In the data rows, the value 128 means zero.
Some points, one per row:
[139 100 151 107 110 138 132 152 107 149 182 124 120 132 128 111 136 137
 159 109 147 137 161 140 160 161 170 143 151  91 114 129]
[138 117 146  94 126 144 136 160 118 161 155 140 132 142 131 121 116 129
 158 108 115 136 137 146 134 173 158 144 154  78 128 145]
[164  78 110  91 140 162  95 150 107  72 129 135 132  95 117 124 132 151
  92  91 167 160 158  97 140 146 132 106 126 152  90  62]
[109 188 187 126 142 106 179 165 150 140 164  92 185  64 154 103 128 152
 136 119 142  91 155 147 183 121 189 141 149  88 159 149]
[ 99 129 156 122 114 113 152 126 147 170 101 144 120 185 120 131 111 116
 172 142  99 128  95 161 117 144 142 138 119 101 147 176]
[122 192 130 149 139 128 146 131 124 121 154 105 143  88 138 113 155 136
 107 130 151 119 142 134 153 118 134 123 139 149 145 126]
[ 92 132 132 117 127 120 140 101 157 158  91 147 114 201 116 145 109 109
 143 168  82 123  90 145  95 144 101 135 105 103 140 173]
[164  64 132  87 122 158 102 143 100 116 147 141 109 134 122 123 129 139
 122 106 154 164 152 127 131 154 147 125 134 128  95  88]
[141 115  91 121 133 121 106 124 133 111 116 136 109 136 123 139 126 119
 107 139 142 134 126 119 104 116  99 124 111 150 110 108]
[ 64 173 144 197 111  86 157  87 169 146  82 114 134 144 119 126 127 101
 150 163 107  98  91 135 116 100  78 117 102 131 164 186]
[138 119 119 132 148 144 108 137 121  83 123 116 156  74 122 132 121 149
  99  99 156 139 132 111 153 102 141 119 119 137 111  96]
[131 113 174 104 105 142 159 164 105 192 169 117 120 147 135 126 117 125
 186 118 131 125 162 160 156 166 192 157 167  59 136 166]
[ 79 140 162 147 106 120 158 105 148 169 129 156 129 201 114 128 125  92
 172 141  64 123  99 137 109 169 101 135 146 114 158 181]
[145 111  32 145 148 102  72  55 148  86  22 164  76 201 113 181 133 110
  48 213  96 146  40 107  26  43  13 126  38 219 118  95]
[101 138 165 130  95 146 164 121 114 201 162 138 105 194 107 109 119 115
 199 138  73 103 120 153 124 193 162 152 167  70 159 184]
[ 91 255 143 205 142  79 215 147 157 140 172  59 167  48 181 105 178 114
  97 184 170  51 171 146 169  70 110 136 159 147 184 174]
[179  66  90  75 140 158  75 147 115  54 148 146 120  95 137 122 152 150
  75  98 171 182 159 103 130 147 126 111 118 184  67  43]
[154 118 117 116 130 133 113 123 119 114 121 121 123 120 130 134 121 139
 111 117 128 123 123 110 114 125 146 120 128 153 130 113]
[108 174 175 168 127 111 161 143 142 140 165  92 177  40 141  96 143 139
 151 100 148  92 158 138 180 118 161 117 152 113 164 154]
[ 88 168 156 173 118 105 158 107 141 162 128 117 127 135 119 117 131 112
 153 170 108  91 105 145 126 104 122 143 124 102 156 180]
[ 84 196 179 139 120  89 190 152 165 211 166 124 155 167 156 123 132  87
 196 142  98  97 134 190 145 167 140 148 166  68 155 207]
[177   0 104  63 112 165  47 116  94 113  85 173  95 194  89 160  91 136
 139  96 110 199  96 115  96 151 139 120  99 129  80  68]
[185 101  81 103 149 171  90 137  77  60 167 111 120  61 124 124 143 162
  56  97 181 142 175  84 146 125 157 121 138 164  84  48]
[127  79  93 125 128 111  91  99 147 134  92 155  97 164 119 145 133 106
 128 158 122 136 115 115  81 110  94 127  86 153 114 120]
[ 58 103 154 106  98 112 158 111 165 215 121 183  89 253 107 119 108  88
 230 170  49 127  99 157  99 207 101 167 120  39 144 210]
[115 104  96  98 131 127 119 139 131  97  90 162 121 137 131 138 112 124
 135 118 132 155 128 115 136 133 113 124 119 135 111 116]
[105 112 116 152 102 118 124  88 141 170  70 153  87 204 105 141 110  93
 170 166  81 126  74 141  79 126  97 127 106 120 146 174]
[161  62 109 120 129 129  78 109  93  92 101 141 101 121 109 140 127 151
  94 133 139 153 114 103 115  91 132 122 103 150  99  76]
[114 164 170 143 112 135 172 151 112 145 164  94 131  81 133  96 136 149
 149 108 154 112 158 143 175 148 167 128 167  94 139 148]
[132 142 105 134 133 120 119 122 129 124 111 144 131 153 135 144 133 117
 120 137 116 130 109 130 114 107 109 129 112 156 131 121]
[175  49 131  68 108 170 101 170  79 108 146 145  96 127 117 113 125 148
 131  87 165 173 162 122 145 174 162 135 155 109  86  78]
[111 171 116 133 146 107 147 130 144 115  94 114 130 113 136 139 122 127
  95 162 151 118 125 126 128  88 104 120 112 145 139 130]
[ 92 217 193 141 119 124 207 168 131 176 206  80 152  84 149  91 136 132
 165 128 152  72 192 151 187 165 177 142 180  57 163 188]
[118 195 164 151 144 121 160 164 135  99 153  71 187   1 150 104 138 157
  99 100 193  96 177 115 188 101 152 106 153 139 154 117]
[140 134 152 124 122 123 137 150 121 148 158 116 141 117 139 125 140 132
 131 119 138 126 138 148 144 135 146 134 137 112 132 130]
[128 167 172 153 123 119 160 151 131 148 171  89 163  86 153 128 146 128
 128 127 152 113 141 161 164 104 147 148 150  95 145 148]
[111 157  84 151 138 113 127 114 132  94 111 131 108 129 134 129 145 126
  92 158 140 117 126 114 115 106  81 121 109 157 114 130]
[193  61 129  72 123 165  95 179  85 106 166 139 133 100 136 128 134 148
 124  76 164 167 171 122 155 146 186 135 158 133 100  63]
[145  99 142 140 113 112 110 102 119 176 137 129  99 173 118 140 128 119
 144 159  90 120 106 150  91 129 147 139 121 115 129 145]
[160  95 129  85 143 150 113 157 100 108 126 111 140  92 127 132 110 160
 100  97 155 132 165 106 146 139 178 115 144 137 114  97]
[136 165 109 154 132 136 132 133 110 111 105 120 140 102 127 139 128 123
 109 122 135 123 115 115 143  85 129 127 135 163 144 114]
[186  56 176  74 108 166 116 181  84 169 224 128 127 124 122 110 113 151
 180  62 129 149 171 161 162 208 232 159 178  46  97 113]
[142  81 118 108 124 154 102 141 108 121 112 157 114 159 118 132 116 133
 140 101 115 168 118 128 123 146 134 124 134 128 110 114]
[186 138 155 118 127 169 133 168  84  93 204  71 152  27 140  98 146 176
  80  75 196 133 179 132 184 143 191 118 174 134 116  79]
[142  62  79 112 124 117  73  82 148 120  87 164 100 181 118 155 121 112
 134 142  96 151  98 111  75 115 104 128  79 155 103 108]
[ 86 229 212 192 101 121 203 138 135 157 234  54 173  21 156  70 166 141
 166 105 158  65 198 147 205 148 172 130 191  82 177 187]
[139  34 126  78 100 153 101 126 114 167 139 175  77 219  97 131 111 112
 191 124 100 166 125 131 101 187 149 150 123  78  99 126]
[ 73 210 176 179 108 108 185 111 164 184 176 111 162 115 136 101 143  91
 195 124  93  92 128 155 151 152 125 142 160  92 180 201]
[133  98 117 138 127  98 102  90 135 143  99 141 110 167 119 144 127 114
 133 158  93 128  99 132  91 102 124 131  96 141 122 123]
[ 87 191 175 148 113 115 188 143 150 190 165 109 146 136 145 115 132 104
 178 138 118 100 129 163 155 136 151 156 160  76 165 189]
[135 168 170 144 124 106 155 131 129 134 154  93 150  85 139 113 126 145
 111 132 131 105 131 141 143 112 150 140 139 126 147 130]
[115  89 154 103  95 139 133 117 122 163 131 150  99 180 108 124 104 126
 187 117  89 136 112 143 126 171 155 151 128  88 135 154]
[ 64 205 123 169 130  99 172 112 162 103 105 114 149 116 141 131 130 109
 122 149 123 102 117 125 142 108  68 126 128 143 152 172]
[ 93 242 184 185 111 108 198 129 143 173 181  71 155  88 147  93 153 122
 150 146 129  80 137 171 154 134 131 135 162  91 182 196]
[104 100 163  72 104 151 166 177 116 225 168 173  95 232 125 112 103 107
 243 117  67 127 147 160 133 235 195 169 185  22 134 195]
[130  72 138 124  99 139 110  95 116 126 152 134 102 139 106 113 124 130
 163 115 113 135 139 112 118 164 142 136 128 115 118 124]
[100 147 114 139 128 111 139 107 148 157  79 148  97 201 122 149 113 103
 130 181  91 126  76 146  77 118  76 144  98 122 138 170]
[168  74 115  88 126 164 101 162  89 112 174 134 120 100 131 115 133 143
 134  80 161 155 181 113 151 168 166 125 163 115  98  87]
[209  29  72  76 151 162  38 127  91  35  93 140 112  80 106 142 112 175
  51  83 176 176 139  70 109 108 139  95  92 198  73  12]
[115 224 153 177 138 110 178 163 130 146 151  80 173  65 160 121 137 119
 124 120 150  84 142 154 166  99 137 118 170 122 166 172]
[136 126  91 163 139 119  96  89 124  92 102 134 109 128 113 141 156 122
  77 166 151 137 105 102  99  71  68 111  85 186 116  91]
[154 212 173 162 135 147 173 185  97 109 231  56 186   2 163  92 173 171
  91  79 201  92 202 133 221 119 197 125 189 129 142 107]
[208  34 130  72 137 174  66 142  74  62 153 137 123  83 110 121 126 184
  80  71 150 174 155  97 141 155 196 116 119 158  80  24]
[162  83 153  94 126 137 111 146 113 144 170 136 130 126 128 117 140 146
 145  97 125 142 153 136 138 161 189 140 134 114 114  99]
[156  78 108  91 116 170 107 145  95 128 128 150  97 154 109 123 118 131
 144  98 131 163 137 131 128 163 154 127 145 111 102 104]
[107 173 109 165 129 111 138 112 134 129 102 130 128 141 129 139 128 113
 115 153 109 116  92 132 114 101  88 135 113 145 142 148]
[ 83 148 144 146 125  99 152  91 169 139  81 128 117 185 119 138 121 110
 123 184 106 122  78 149  95 111  55 138  90 117 143 172]
[170 128 138 123 125 153 129 156  91  96 129 104 126  82 124 117 126 165
  80 112 167 134 133 121 144 111 149 122 138 140 124  98]
[113  89 134 124 108 130 123 112 123 146 119 144 103 169 103 123 114 128
 166 128 104 123 122 112 116 156 133 116 122 114 134 143]
[136  72  83 101 137 140  85 113 127  91  78 171 105 167 105 142 123 123
 105 137 127 164 109 100  97 128  78 106  94 161 101  89]
[172  94  97 121 123 144  89 119  93  94  88 128 112 117 113 145 105 145
  87 110 134 145 102 105 110  96 126 123 114 168 121  83]
[158 105 157  81 135 180 139 213  82 130 214 124 152  79 138  98 132 160
 154  54 164 141 207 131 200 202 231 126 203  78 104 108]
[106 194 159 148 144 121 175 156 141 159 154 100 154 107 147 121 143 124
 125 154 149 107 150 155 155 117 145 135 145 110 147 161]
[112 107 111 128 109 123 109  77 139 113 120 138 110 171 104 146 116 119
 127 149 105 135  94 117 113 111  95 164  88 110 114 124]
[102 160 120 114 148 115 143 136 164 132 127 121 157 121 149 130 113 122
 143 128 118 116 141 136 141 131 139 132 126 109 135 158]
[ 98 128 107 125 132 112 123 107 162 124 112 152 132 148 120 133 121 104
 138 141 108 136 113 117 105 133  85 126 101 140 131 136]
[ 40 255 135 223 144  69 193  76 192 130  75  97 150 126 149 131 150  95
  92 216 109  78  69 144 106  62   3 133  95 161 181 203]
[182   0 132  79 128 168  58 126  67 107 148 155 112 124  99 130 118 173
 129  90 135 165 153  93 139 144 210 135 128 112  80  55]
[177 114 166  86 144 157 128 186  89  82 204  97 166  18 147  86 148 192
  99  62 193 136 210 108 196 161 218 114 169 122 107  58]
[150 121  64 130 158 116  88  93 138  48  84 154 114 142 132 149 155 137
  33 156 135 153 101  91  78  98  41 106  76 226  97  64]
[167  73 135 110 118 163  94 127  91  93 186 107 126  74 121 107 141 159
 117  77 160 146 177 101 157 157 178 125 144 127 102  79]
[135  32 175  40 110 171 130 189 106 172 167 176 119 198 116 123  99 136
 206  76 107 175 154 153 154 237 207 160 166  39  96 138]
[112 145 128 153 120 111 136 109 140 127  96 134 111 159 121 134 134 121
 100 167 117 129  84 128  90 116  64 131 105 149 134 137]
[130 196 158 144 142 143 167 171 104 113 186  86 163  63 151 106 143 163
 103 101 169 104 163 137 184 138 160 127 174 120 136 132]
[ 82 170 202 134 100 117 193 155 150 203 177 111 161 128 137  97 106 111
 232  97  85  85 157 162 169 188 194 152 186  41 180 215]
[ 96 182 119 168 145  91 146 111 168 140  94 117 141 138 147 147 136 102
 111 166 121 112 100 145 106  84  75 116  99 144 148 168]
[ 96 215 156 163 130 102 180 125 153 170 141  97 142 121 149 122 143 117
 133 161 130  85 124 152 136 108 118 141 136 114 163 182]
[131  91 140  92 128 136 123 151 132 137 131 138 132 125 123 112 111 137
 164  98 128 131 152 119 136 171 172 114 141 110 125 133]
[131  30 114  85 112 151  87 123 122 130  97 173 111 192  93 144  81 124
 169 109  89 167  98 124 113 156 142 139 111  93  90 118]
[ 85 159 176 128  86 135 195 160 123 216 166 136 122 182 125 101 108 102
 241 114  88 110 140 174 163 199 184 157 187  30 162 214]
[108 133 136 131 124 136 139 120 129 138 118 129 121 158 114 132 120 123
 143 135 115 122 119 129 127 135 115 128 132 113 137 148]
[141 124 154 113 126 151 139 158 103 141 154 118 132 133 121 122 119 147
 119 111 122 133 133 141 147 170 152 136 152 100 124 131]
[111 167 148 156 116 100 153 104 155 182 133 116 123 161 134 120 130 112
 162 144  82  91 110 146 104 139 140 141 131 116 160 177]
[174  23 141  64 117 151  87 156 105 153 179 165 115 179 130 146 115 111
 178  80 109 178 156 152 132 186 189 141 158  81  90 111]
[136  64 176 110  94 146 125 141 118 189 145 142 106 185 114 126 119 115
 185 131 109 146 113 168 122 155 157 156 138  72 126 151]
Here are 16 more points, each followed by its number:
[121 101 148 116 105 144 128 140 117 151 138 129 129 146 108 126 100 120
 175  98 111 142 124 144 145 158 161 139 146  80 129 147] 0
[146 101  74 110 142 125  85 111 148  61 106 155 110 138 135 135 151 125
  76 135 147 163 121 111  98 117  66 116  92 193  95  77] 1
[126 145 128 120 140 145 139 156 116  67 150 109 163  65 138 117 124 154
  93  87 173 136 167 106 176 138 135 114 154 132 114  98] 2
[167 108 135 121 144 135 113 154 108 104 152  97 148  51 139 115 136 156
 109  94 171 125 170 116 155 112 175 114 139 137 118  94] 3
[163 184 114 165 156 122 122 138 118  64 135  82 163  29 158 130 175 154
  31 136 199 122 143 120 147  48 102 105 126 207 127  79] 4
[114 120 122 123 131 128 125 119 149 131 107 139 132 150 117 142 107 114
 145 121 100 132 105 132 117 135 117 127 119 123 132 147] 5
[ 93 197 163 158 126  91 172 133 153 165 114 125 157 120 142 118 121 114
 161 136  97 104 111 152 142  95 144 152 132 117 176 163] 6
[207   0 117  22 113 192  62 158  71 140 179 159  81 176  99 130  98 160
 164  66 131 187 173 115 135 215 231 136 146  68  62  68] 7
[114 142  91 186 141  86 107  82 157  76  61 123 139  93 128 138 145 123
  87 142 139 124  91 104 102  47  56  94  76 200 135 105] 8
[145  93 164 126 111 143 124 142 105 162 169 111 126  97 123 110 122 147
 160  94 132 120 149 135 145 157 192 136 152  86 133 133] 9
[118 213  83 175 151 107 137 125 133  67 125  97 136  57 152 121 163 137
  50 151 178 105 145 112 136  73  75 104 122 185 128 117] 10
[135  31  64 106 137 109  57  53 148  87  17 198  74 224  87 156 107 114
  97 178  81 175  56  85  39 101  45 114  36 199  97  72] 11
[189 144  67 128 173 115  82 128 132  32 104 103 148  35 149 139 151 156
   8 125 190 131 148  83 107  62  88  86  93 244 107  37] 12
[ 52 219 153 179 131  80 192 135 179 171  88 118 163 135 142 129 120  96
 166 151 104  89 104 156 138 115  92 117 139 110 181 211] 13
[ 71 119 155 113  89 110 164 125 154 235 138 164  90 242 114 122  98  73
 245 155  56 111 111 167 104 200 132 170 144  30 152 222] 14
[118 124 143 134 130 110 126 121 147 161 141 135 137 155 142 146 132  89
 154 134 111 132 125 160 125 124 129 129 139 117 124 152] 15
Which three of these numbered points are nearest to each point below, ignoring the 3 directions in which the first points spread most? Their numbers follow each, nearest first.
[ 84 164 151 173 126 102 155  97 158 140  95 112 134 135 123 121 130 119
 129 162 118 105 100 123 117 109  85 114 105 142 161 160] > 11 3 0
[146 120 136 107 131 150 121 149 117 105 188 121 135  99 138 115 147 152
 117  95 153 143 165 130 149 172 158 128 143 124 108 104] > 1 10 14
[150  93 119 103 120 147 112 138 111 125 149 133 117 117 122 121 117 131
 142 106 138 140 153 125 136 160 149 127 150 111 105 115] > 14 10 5
[145 151 150 134 137 142 141 160 117 114 155 100 149  78 145 120 146 142
 104 111 176 133 157 142 161 107 148 129 149 139 122 108] > 4 15 14
[171  54 153  65 120 170 113 158  89 154 192 125 110 135 112 115 114 148
 167  79 147 141 182 127 153 198 225 136 159  63  97 111] > 7 14 3
[146 121 100 112 149 154 110 135 107  82 141 124 123  97 125 118 141 159
  79 120 166 142 148 107 139 139 128 114 124 153  93  92] > 10 14 7
[111  96 132 127 112 114 120 101 152 170  90 170  95 225 115 151 121  95
 159 170  79 145  72 154  76 129  89 148  94 111 133 158] > 4 3 15
[ 94  97 158  92 110 140 137 142 141 184 148 166 125 196 117 119  93 113
 216 111  67 134 123 148 129 201 165 156 149  53 138 175] > 5 2 11
[162  82  83  88 146 124  77 112 143 112  98 153 112 143 130 145 130 126
 104 131 117 149 126 104  82 128 111 110  97 179 110  90] > 12 14 3
[ 90  99 128 120 142 134 124 125 148 133  67 161 132 178 112 144 109 116
 156 132 105 147 102 126 113 145 105 101 114 127 126 154] > 13 5 2
[110 146 163 123 116 125 169 154 129 169 158 115 130 131 139 111 124 129
 163 138 135 104 156 147 158 143 155 157 157  71 141 168] > 14 3 7
[103 206 105 186 141  72 136  90 168 110  57 132 152 113 141 147 130 104
  96 172 106 109  69 128 102  28  67 127  83 192 172 128] > 6 5 3
[ 92 141 148 128 116 120 155 126 149 174 123 142 134 168 118 125  98 104
 192 124  86 119 108 149 126 164 132 136 141  83 151 181] > 5 0 13
[118 165 168 136 120 138 162 158 121 157 166 109 143 109 142 117 142 128
 146 121 145 120 141 156 164 131 149 138 157  96 144 160] > 4 0 14
[133 141  88 151 137 131 111 119 129  95 136 142 125 121 129 128 154 117
 107 129 129 134 130 116 119 122  95 112 121 168 109 108] > 10 1 14
[ 92 165 191 109  95 151 204 178 120 199 206 124 126 141 145  90 123 124
 212 113 114  98 178 163 177 222 185 156 204  36 158 204] > 10 14 1
[140 119  88 128 154 141  98 110 126  76  91 141 130 126 114 142 123 132
  84 117 130 151 107  98 111 105  97 103 102 181 110  89] > 5 0 2
[ 79 178 179 147 123 106 182 129 149 173 141 119 150 124 135 108 124 120
 177 140  99  94 141 142 155 139 156 142 148  89 172 181] > 11 3 5
[197  43 108  70 134 152  67 146  92  95  98 160 128 114 111 137 103 156
 105  84 135 178 118 109 124 105 181 136 118 162  98  38] > 6 3 0
[106 180 125 158 140 117 145 122 148 120 119 115 156  96 135 126 134 127
 116 133 132 104 122 123 135 109  99 118 125 140 145 142] > 5 0 14
[122 187 164 178 123 109 159 137 128 143 158  72 154  47 144 105 142 135
 135 115 151  87 151 141 162 110 163 127 147 123 157 155] > 9 3 0
[ 84 214 129 187 126  82 171  97 170 161 113 100 124 138 142 133 133  92
 124 194 114  79 105 144 103  94  55 136 119 131 161 192] > 14 7 10
[ 79 127 170 153 102 106 150 122 154 184 126 137 138 153 120 112 119 102
 215 126  81 105 119 140 133 146 144 140 131  77 159 184] > 8 3 11
[125  96 148  87 122 167 141 171 108 104 165 136 144 107 131 115 116 145
 151  75 146 146 175 119 181 183 171 132 175  93 110 121] > 2 5 13
[ 85 231 130 181 141  83 172 140 164 146 104 103 163  94 158 122 137 113
 130 146 133  77 128 141 134 103 105 100 130 145 175 176] > 13 12 5
[120 165  90 176 138  95 118  98 143  93  97 122 137 121 137 155 142  93
  96 153 136 129 112 123 116  61  58 107 110 176 120 116] > 15 4 14
[ 65 215 159 171 127 118 193 136 143 136 126 105 137 120 136 115 126 130
 121 146 128  98 116 137 154 130  90 138 142 102 160 185] > 2 0 10
[ 89 151 157 137 121 140 165 134 128 138 124 130 124 142 117 118 117 134
 132 134 119 123 111 128 141 153 114 143 132  98 132 163] > 2 0 5
[ 92 173 182 129 135 104 169 136 156 163 131 116 166 113 144 114 114 140
 154 135 112  96 129 148 152 126 163 148 133  90 161 163] > 6 11 3
[ 71 117 184 139  81 123 173 123 134 232 121 145 103 218 104 116  93  98
 245 145  61 104 104 161 121 188 160 145 149  33 173 234] > 9 0 3
[136 167 125 151 138 117 135 124 135 109 122 106 146  92 150 139 150 123
  83 145 151 126 128 127 131  75  92 135 122 164 138 112] > 4 15 14
[134  86 149  92 124 143 129 141 114 140 134 149 127 146 116 121 108 137
 166 103 107 138 142 115 143 159 181 140 140 100 129 115] > 11 5 6
[118 157  66 174 157  88 105  90 165  75  31 129 141  93 135 155 129 118
  68 150 141 119  85  95  96  34  54  86  79 224 141 102] > 13 8 5
[112 142 138 131 125 116 139 130 148 139 142 131 133 130 141 123 135 111
 147 128 126 125 139 139 132 146 110 123 137 125 135 145] > 1 14 12
[178  29 113  85 140 148  68 129 107 100 116 136 121 109 118 144 113 150
 115  93 144 153 148  97 123 118 167 123 115 137  93  74] > 3 9 5
[226   1  83  60 148 169  31 146  78  63 111 143 122  76 106 145 107 181
  74  60 173 190 146  89 123 112 181 105 109 179  68  12] > 3 5 0
[ 82 197 121 176 146 103 152 113 154  95  86 113 155 106 131 134 136 122
  79 166 147 112  98 128 129  79  57 117 106 166 140 143] > 2 5 0
Now 16 new points, numbered from 0 again:
[ 81 240 103 183 171  84 159 116 183 106  96 120 176  87 150 127 148 115
  93 157 130  90 113 120 134  67  71 103 105 182 156 149] 0
[179   8 110  79 123 169  66 128  95  90 138 158 106 140 115 140 134 146
 118 101 150 183 139 104 122 133 154 129 112 137  70  59] 1
[ 70 207 113 191 132  89 162  89 159 126  76 128 125 172 131 146 137 107
 107 190  95 100  68 135  94  85  40 128 103 161 158 177] 2
[127 196 181 171 126 123 173 136 124 140 216  60 161  50 156  99 172 138
 112 125 168  82 178 136 170 133 137 134 167 109 145 150] 3
[109 154 117 137 114 121 141 111 132 152 132 139 108 158 121 123 131 106
 158 146 115 119 121 134 122 142 119 136 130 117 141 151] 4
[149 183 168 160 147 131 155 157 111 105 184  51 170  10 153 114 170 160
  68 112 214 100 179 128 180  95 146  99 157 142 135 109] 5
[110  77  74  98 127 123  94  89 145 113  83 185  91 233 106 157 110 112
 132 154  77 160  82 115  77 139  77 141  81 132  96 124] 6
[146  11 166  36 103 164 111 149 113 181 138 169  80 228 100 132  86 133
 185 117  83 163 123 148  96 241 170 153 140  52  97 147] 7
[120 125 146 119  95 150 145 145 109 162 147 140 120 152 118 117 119 119
 184 110 117 132 140 146 149 177 166 138 166  93 132 154] 8
[ 94  74 144 113  78 148 145 126 111 204 108 182  82 237  89 120  84  92
 247 132  60 139 102 146 113 188 151 164 148  44 140 186] 9
[140 115 116 119 127 147 119 141 112 139 168 148 117 141 128 115 141 123
 156 109 120 143 150 135 131 178 147 129 151 112 112 129] 10
[177  52 144  49 128 186 110 175  88 115 178 143 125 116 120 109 126 160
 139  74 159 161 185 116 165 183 210 142 163  99  94  72] 11
[107 202 166 162 114 133 181 141 119 140 159  97 152  88 136 106 137 141
 138 124 138  90 139 136 174 117 139 138 163 102 169 151] 12
[156 145 119 115 146 125 126 157 113  96 166 111 150  71 149 129 143 141
  99 108 181 132 175 131 165 119 147 119 150 132 102  86] 13
[ 87  71 139 111  92 117 124  93 154 199  99 181  88 255  97 138  90  89
 219 155  43 147  71 161  76 181 104 161 106  62 133 193] 14
[ 93 108 122 119 108 115 140 117 149 203 113 174  93 245 115 137 114  74
 219 158  74 130 118 148  96 172 123 143 137  86 141 183] 15
Which three of these numbered points are nearest to each point below, ignoring the 3 directions in which the first points spread most? Their numbers follow each, nearest first.
[134 167 144 146 144 110 144 150 139 126 147  93 161  81 165 132 146 128
 108 126 156 111 152 148 149  99 126 117 143 131 136 137] > 13 5 1
[ 55 255 113 191 141  69 187 117 180 126  95 113 151 118 157 134 135 107
 101 185 124  79  98 140 128  66  58 138 106 147 170 183] > 6 11 13
[111 222 160 162 124 130 191 157 123 141 196  84 154  62 156  90 161 131
 138 119 164  88 181 143 186 139 163 129 177 109 157 153] > 4 10 8
[140  67 137 103 106 138 113 143 106 162 154 155 110 178 114 139 109 101
 194 100 109 154 139 143 138 168 162 140 159  72  99 132] > 13 1 15
[117 182 150 150 132 137 167 150 117 129 163 102 146 102 139 114 143 144
 114 123 142 108 136 140 160 138 137 131 156 116 142 147] > 2 12 8
[ 83 137 120 153 112 101 132  89 161 155  82 148 109 199 109 144 113  89
 157 167  82 128  69 142  86 123  66 141  90 116 135 172] > 14 2 8
[104 169 130 126 149 125 147 160 142 143 144 132 164 109 137 116 127 132
 156 110 120 111 150 133 154 143 152 121 144 115 140 147] > 0 6 11
[ 68 224 133 196 115  93 167  88 177 154 127 122 148 140 139 123 140  77
 158 150  87  95  96 141 118 113  61 126 131 135 183 184] > 10 4 8
[ 92 177 104 149 138  95 143  97 171 148 102 132 133 158 140 145 128  88
 132 167 106 110 106 138 101 110  79 127 108 137 147 168] > 13 15 11
[135 131 138 117 101 157 147 148 100 150 187 132 120 122 121 101 135 123
 175  99 128 123 164 128 159 171 178 146 173  84 135 133] > 4 8 10
[184  44 105 112 132 135  70 129 100  96 108 121 111 103 123 143 125 152
  91 111 159 149 134 111 105 121 144  93 117 161  95  80] > 5 14 1
[ 71 147 171 152  88 129 181 141 124 205 136 140 116 169 117  96 113  98
 238 136  89 105 117 158 153 157 149 157 168  40 167 210] > 9 12 8
[174  35 165  41 119 167 113 174  99 139 166 132 109 152 117 121 101 162
 138  89 133 164 152 138 126 219 187 136 151  79  87 107] > 7 5 11
[116 143 137 124 134 111 146 140 140 134 135 112 147  95 141 118 124 123
 150 121 139  98 163 120 145 137 154 113 146 122 146 147] > 15 0 11
[119 132 100 165 134 106 111  66 150 116 107 124 106 161 128 150 149 106
  89 178 110 120  93 113  75  91  45 121  87 168 122 127] > 3 1 5
[137 255 126 183 142 122 177 159 122 110 152  70 168  36 162 119 156 133
  87 120 173  93 148 138 171  71 129 125 159 161 163 129] > 8 2 4
[141  36 105 105 124 124  75 106 132 141 102 165  91 162 120 138 128 120
 152 147 120 154 119 122  95 126 117 122 101 139 108 111] > 1 5 14
[137 173  46 159 184  85  89  90 163  69  40 136 143 112 137 166 137 123
  40 170 136 121  79  98  80  23  58  89  52 239 131  88] > 0 15 13
[122 112 126 153 107 129 127 126 114 136 100 123 108 126 111 130 108 118
 152 118 121 120 125 116 119 125 124 115 135 129 142 145] > 9 8 12
[184 146 101 116 171 163 108 179  94  31 199  87 167   0 159 102 173 177
  44  62 231 133 225  81 192 127 162  78 167 196  95  37] > 10 15 6
[170  99 120 112 128 167 106 142  87  74 135 123 127  90 109 128 129 168
  88  97 156 148 134 102 145 113 150 127 133 146 111  63] > 12 2 9
[159 131 154 114 128 153 138 174  90 110 175 100 143  86 129 120 126 168
  91  89 162 133 150 133 161 156 169 131 162 115 112 104] > 2 7 14
[ 93 152 105 136 143  89 129 101 170 177  75 160 130 194 128 148 111  98
 164 162  73 112  87 139  88 116 106 129  95 126 157 167] > 0 15 11
[161 154 190 115 121 158 164 206  89 123 255  73 171   8 162  80 167 172
 132  64 209 115 234 141 230 167 227 131 203  79 115 106] > 1 13 14
[129 181 139 156 136 146 148 145 110  89 164 102 162  68 140 118 153 149
  93  99 150 118 151 115 170 124 136 124 155 161 142 113] > 2 8 12
[122 208 103 194 148 100 136 113 134  78 127  96 159  61 150 149 160 116
  70 133 168 118 130 119 153  49  74 106 126 183 128 110] > 13 8 1
[188  10  58  98 134 145  31  91 100  88  61 164  81 175  90 171 116 130
  80 136 140 190  83  95  67  89 100 104  70 181  66  47] > 5 1 14
[185  99 100 102 154 139  94 127 109  84  96 122 111 106 125 144 126 160
  41 133 151 146 117  97  93 110 116 109  95 189 108  66] > 7 11 2
[ 66 155 176 165  93 110 180 114 145 223 155 136 110 197 121 114 138  89
 225 166  79  98 116 163 135 154 131 157 152  49 160 219] > 1 4 3
[132 130 150 146 122 122 132 111 125 140 174 104 126 125 123 122 146 127
 119 142 130 111 136 126 121 135 111 132 136 119 126 131] > 3 5 1
[158  88 103 105 140 136  92 141 116  97  99 135 141  95 132 139 110 143
 111  87 149 146 145 100 134 112 157 102 121 159 113  84] > 0 14 8
[102 120  73 122 130 104 116  88 154 147  76 175  83 232 120 159 118  87
 152 187  76 134  89 131  74 123  71 136  90 137 128 158] > 15 4 13
[130 109 134 132 115 123 123  99 133 161 140 140 108 182 120 136 128 112
 151 146  90 125 105 143 101 139 121 144 121 118 133 144] > 3 14 1
[ 95 173  73 179 150  72 118  80 180 128  16 150 117 163 130 155 124  92
 103 192 100 107  60 118  55  64  26  92  63 204 156 153] > 0 15 8
[138 154 177 129 117 158 164 178 101 126 206  94 162  66 145 106 142 149
 133  74 155 115 172 145 193 163 188 131 189 103 134 135] > 2 8 14
[136 156 169 137 123 137 158 148 113 156 203  94 137  90 146 105 163 133
 139 120 158 106 175 141 164 142 178 145 173 105 134 136] > 3 1 4
[147 122 121 129 135 144 116 141 118 137 151 128 148 116 122 129 134 123
 146  97 131 131 147 129 148 134 169 115 141 128 125 116] > 15 8 4
